128 stands for zero in the data rows.
Some points, one per row:
91,92,78,143,150,131,176,167
84,134,161,142,91,110,117,154
104,117,109,144,125,181,114,162
127,139,83,79,154,139,90,87
164,128,161,125,163,84,125,119
82,173,82,144,69,109,85,148
138,65,101,134,107,170,101,132
128,156,168,135,100,84,156,151
97,161,109,157,159,101,149,156
76,122,105,146,119,156,108,159
150,151,142,193,106,132,116,188
133,133,178,117,129,102,88,124
153,187,89,94,134,89,170,83
106,98,67,167,146,157,94,168
102,99,88,128,168,157,157,147
91,160,119,120,127,80,141,119
122,109,120,113,174,172,119,121
140,115,140,78,190,125,184,88
123,178,119,85,81,120,66,100
113,57,104,95,117,189,91,116
139,69,139,162,141,119,170,147
62,101,107,187,118,114,122,168
138,138,172,126,149,74,140,132
162,113,99,74,139,125,120,87
16 more points follow, each with its number after it:
133,113,188,118,147,200,109,92 0
133,168,171,106,126,131,111,88 1
123,157,158,148,77,122,88,155 2
178,113,191,115,106,195,95,77 3
171,79,182,128,148,172,119,118 4
108,142,176,137,117,93,132,133 5
135,158,142,82,72,75,160,93 6
179,111,125,136,145,160,106,125 7
133,161,102,95,159,127,76,86 8
73,142,110,142,125,118,126,139 9
171,131,162,104,160,155,94,78 10
118,182,104,129,78,118,88,121 11
151,107,133,189,128,126,157,182 12
63,129,129,119,216,125,184,159 13
208,127,168,105,86,129,106,102 14
128,134,141,68,100,123,83,77 15
Which two of these numbered points are nearest to each point below, ignoring the 2 directions in which the first points spread most? Their numbers follow each, nearest first.
151,73,94,101,126,158,102,100 > 2 5
167,160,94,59,123,131,142,63 > 11 6
121,151,174,136,100,114,72,142 > 2 10
176,117,125,128,170,124,177,115 > 12 7
119,129,121,149,120,166,130,145 > 1 5
107,183,112,117,65,87,119,120 > 11 6
129,169,115,93,138,75,148,91 > 9 5
145,112,162,118,165,103,125,103 > 5 10
165,118,149,121,170,103,164,101 > 12 5
127,156,112,117,155,114,87,104 > 8 9
70,58,105,151,122,180,97,148 > 5 9
117,175,94,131,145,77,171,116 > 9 5
100,118,137,176,165,167,84,182 > 10 7
